In the rows, zero is written as 128.
Each named turn below is shown by a few rows before and after it. Which turns, in which order, take the first row of each later pair to the second? The first pair is answered.
turn M:
[ 67 124  91 130 146 143 128 171  98 137 116 121 153 137 135 104 117  90
 131 139 110 129 137 146 128 132 149  97 128 132 107] |-> [ 99 138 108 121 138 132 116 154 140 138 112 132 171 164 139 106 100  94
 157 110 145  94 139 140 114 126 152 119 106 167 125]
[ 99 110 118 122 127 142 148 149  90 138  91 109 126 119 154 115 122 110
  97 148  88 122 117 149 141 138 124 122 115 117 143] |-> [133 120 137 114 117 133 137 140 135 138  89 119 143 139 156 112 109 113
 126 116 122  76 119 150 123 127 128 142  93 147 162]
[151 133 130 136 108 101 119 118  60 113 202 119 137  85 179 114 160 119
 118 118 158 146 162 147 159  88 144  73 168 145  94] |-> [189 148 142 119 117  97 113  85 102 118 194 143 144 129 174 128 128 132
 139 100 206 126 167 129 146  95 140 110 138 190 109]
[109 110 124 135 114 104 128 154 113 111 132 112 128 107 135 108 135 118
 134 129 127 114 139 139 130 124 152 101 117 106 156] |-> [136 119 127 118 129 101 124 122 140 120 123 134 128 145 125 128 108 132
 140 123 167 113 143 116 126 136 142 132  91 139 164]
turn D:
[ 93 122 120 118 152 161 123 128 103 136 136 125  95 106 128 159 197 123
 141 169 120 148 119 144 137 124 129 144 134 114 100] |-> [ 86 109 134 110 136 159 130 146 119 128 132 115  98 105 124 162 186 132
 126 177 108 137 117 139 132 123 147 154 117 111 107]
[149 140 121 134 135 144 129 130 143 136 129 130 125 120 137 123 130 126
 152  95 134 108 128 138 137 118 119 132 130 123 120] |-> [140 137 123 133 128 147 133 142 144 135 124 122 127 119 138 125 126 130
 147 100 125 104 125 135 140 115 120 133 126 116 115]
[135 160 116 124 137 153 115 124 115 149 121 115 122 134 142 134 124 105
 148  92 133 114 103 122 124 105  85 137 140 120 107] |-> [117 150 128 119 122 158 125 148 125 139 115  98 129 131 142 138 116 110
 134 102 115 103  97 119 123  98  97 142 123 109 110]
turn H:
[103 116 116 124 130 146 145 156 115 126 119 112 116 111 125 134 129 139
 110 159  97 136 114 120 137 128 129 121 122 109 114] |-> [116 110 111 129 136 127 141 143 105 122 133 127 111 107 117 130 141 142
 106 160 106 154 121 118 134 137 137 116 132 113 117]
[141 140 127 133  85 134 159 131 137 115 127 145 134 127 110 116 148 107
 134 117 121 111 127 133 145 110 142  99 129 128 150] |-> [146 135 120 135  91 125 154 117 129 116 131 156 134 132 103 118 148 107
 131 118 132 124 134 132 143 119 145  96 133 135 154]
[183 148 157 133 119 107  77 105 150 101 188 124 139 138 146 119 153 122
 137  67 146  93 109 149  91 106 143 135 109 124 171] |-> [185 150 154 121 126 105  77  90 149 102 181 134 137 158 141 125 139 123
 135  68 162 104 116 141  89 120 137 136 102 138 174]
[106 101 148 146 117 102 139 142 128 110 114 125 131 121 117 112 135 164
 118 146  85 119 138 144 131  91 161 151 131 155 148] |-> [116  98 140 143 128  91 133 121 119 113 120 145 128 135 106 114 138 164
 113 148 103 140 151 137 131 110 162 147 134 169 149]
Now pairs of rows:
(2 to 3 turns a pair)
[109 108 116 128 102 146 160 179 101 136 114 104 153 143 163 143 133 115
  92 137 141 110 127  91 136 118 105 138 115 118 128] |-> [135  94 106 142 115 108 148 150  77 130 149 133 141 129 143 133 168 122
  83 143 156 150 142  92 126 138 125 125 147 123 134] -> H then H
[128 155 117 126 101 154 133 122 173 123  95 114 142 166 143 156  88 107
 147 113 126  82 122 110 119 138 144 150  74 153 131] |-> [173 125 123 159  96  92 116 112 160 105 162 137 135 111 121 131 158 125
 145 116 122 108 134 128  96 141 196 140 117 154 147] -> H then D then H
[147 125 143 148 136 141 136 179 139 119 153 111 117  78 136 119 136 170
 144 129  95 123  97 135 142  66 130 162 147 123 133] |-> [156 141 107 123 180 132 126 103 109 139 141 162  99 139 114 137 111 160
 132 137 156 193 128 109 147 120 101 150 149 165 133] -> H then D then H
[ 98 149 114 134 143 148 127 147 117 129 117 114 127 129 139 137 119 127
 120 123 128 117 128 128 122 113 109 114 125 112 131] |-> [ 97 139 124 124 137 140 133 150 128 123 118 113 126 137 126 143 110 137
 104 135 128 117 129 118 117 118 126 125 112 115 136] -> D then M then M
[151 114 143 115 117  96 119 120 139 120 135 152 152 129 127 113 144 116
 127 118 125 108 161 153 112 124 160 101 134 147 157] |-> [153 131 117 117 154 112 117  83 116 135 131 170 132 146 123 130 136 119
 129 129 144 149 162 138 129 138 126 108 145 151 136] -> D then M
[ 92 138 137 110 121 157 147 128 120 123 106 118 107 130 148 125 115 116
 121 109 109 148 127 144 126 130 102 122 108 121 113] |-> [ 95 133 141  99 124 145 151 118 131 120 107 126 107 145 136 131 105 127
 111 119 119 152 130 131 120 139 111 137  91 132 119] -> M then D then M
[124 109 113 119 125  91 128 113 100 122 142 157 120 126 106 115 133 146
 100 161 130 165 144 117 118 162 155 112 133 138 134] |-> [114 134 109  97 133 118 133 105 115 136 106 154 127 168 119 131  91 135
 111 148 152 146 139 107 126 166 120 121 107 154 133] -> H then D
[131 122 101 152 148 129 120 110  78 133 152 147 110  97 121 117 159 121
 127 141 125 174 131 134 149 138 120 105 177 110 121] |-> [149 149 131 121 121 139 113 108 149 137 111 140 144 155 142 115 106 109
 169  84 167  90 134 133 133 125 109 124 124 162 149] -> M then H then H
[125 182 121 179 165 150 169  94 152 123 144 153 145 126 143 139  93 115
 129 112 177 146  81 111 159 119  87 193 102 152 106] |-> [ 74 148 115 193 144 136 182 144 100 109 159 126 137  73 137 125 126 105
  86 149 111 180  81 129 165 119 113 147 134  97  95] -> M then H then D
[108 119 179 144  98 105 147 157 157 119 113 135 135 139 133 139  97 109
 155 132 135  83 126 130 119 105 168 124 102 100 134] |-> [136 112 165 145 132  82 145 107 148 122 134 174 119 152 105 155 101 133
 141 154 167 132 135 104 118 138 168 149 109 118 132] -> H then M
[127 160  98 156 141 178 103 126 105 142 118 119  94  76 137 145 148 122
 165  87 119 122 127 123 159 112  76 125 147 109  85] |-> [129 161 104 155 137 176  98 131 110 143 122 116  99  73 141 144 149 119
 168  81 119 111 125 129 156 108  80 124 146 110  87] -> M then M then M
[110 120 115 149 119 132 153 168 110 125 111 105 118 112 139 109 145 119
 119 114  98 103 105 122 122 114 124 115 129  92 137] |-> [127 116  92 133 143 100 144 113  89 129 118 149 107 150 112 116 137 122
 101 126 142 157 133 103 119 158 124 108 132 123 146] -> H then D then H
[112  90 125 127 107 117 143 146 160 116 128 117 137 124 110 145 109 108
 129 112 151 131 135 118 140 111 168 127 114 156 128] |-> [119 115 108 131 126 139 135 126 150 132 116 120 131 135 123 146 106  92
 153  93 167 130 133 119 151 107 132 120 124 166 115] -> D then D then H
[142 129 151 140 100  98 124 159 108 123 136 117 140  83 133 118  85 147
 128 128 104 128 163 116 176 144 147 149 134 152 125] |-> [150 142 131 144 121 103 119 136  87 133 139 129 131  90 134 118  91 138
 140 122 118 149 170 116 185 151 124 138 151 158 116] -> H then D then D
[130 153 112 104 160 156 136 104 121 129  96 121 131 137 131 124  93 126
 145 130 138 150 133 126 153 144 112 111 117 134 127] |-> [125 133 133  91 139 141 148 122 142 118  97 114 139 143 121 125  80 141
 127 142 130 136 131 117 139 144 142 127  92 136 141] -> D then D then D
[186 124 118 159 166 124 129  92 102 125 193 152 114 100 103 145 172 179
 126 141 137 170 140 108 136 137 158 149 177 132 126] |-> [122 112 133 154 137 162 160 162 108 119 166  97 117  78 116 156 151 182
  99 166  76 142 113 111 150 115 161 155 153  81 111] -> D then D then D
[132 115 131 153 148  99 107 130  99 116 172 150 111 110 114 128 167 142
 115 152 131 160 137 121 119 129 142 139 150 124 134] |-> [101 136 129 148 130 128 107 163  87 121 139 117 127 110 146 109 158 102
 135 123 110 122 133 146 127 110 119  95 151 111 129] -> H then D then M
[147 122 139 111 178 127 114 114 183 125  91 165 133 155 110 145 106 165
  92 152 120 164 113 112 151 126 121 168 104 114  92] |-> [167 129 168 117 141 114 102 141 217 115  98 149 163 142 130 116 118 150
 129 104 117  97 112 139 131  93 140 154 101 126 116] -> M then M
[139 128 131 121 116 165 118 140  92 101  86 135 103 129 158 110 130 140
 140 148 124 168 134 110 152  90 132 133 107 109 117] |-> [147 125 129 126 121 153 113 130  84  99  99 145  98 127 149 105 138 141
 138 148 130 183 139 111 147  98 136 131 117 114 121] -> H then H
[140 154 133 106  89 170 148 115 169 143  94 113 115 155 156 123 107 157
 163 121 126  78  99 111 126 112 125 186  88 116 116] |-> [105 126 103 123 110 162 159 117 101 140 118 116  82 115 135 130 142 168
 113 181  86 163 103 107 145 137 134 161 129  73  89] -> D then M then H
[120 113 103 142 138 124 127 142  99 123 143 113 118 102 118 122 161 116
 100 139 111 164 138 137 132 139 129 113 148 105 125] |-> [107 120  95 123 145 136 132 125  98 131 117 118 118 135 118 135 129 113
  93 146 125 174 143 124 140 155 111 116 133 116 123] -> H then D
[111 131 140 108 124 190 149 172 128 130  79 115 127 146 149 184  84 132
 149 103 110  86 110 118 109  95  83 213  93 133 103] |-> [ 78  97 126 110 128 173 164 181  83 120  95 116 110 123 123 190  98 144
  93 156  76 151 117 109 118 123 104 198 110 100  93] -> D then M
[149 154 137 147 130 147 121 120 134 125 133 113 115 107 138 132 148 127
 159 103 127 109 103 117 130 107 129 142 124 118 131] |-> [133 144 114 146 144 137 122 105  93 128 138 122 104 106 127 131 155 121
 136 123 124 156 114 116 138 131 126 114 145 109 123] -> H then H then M
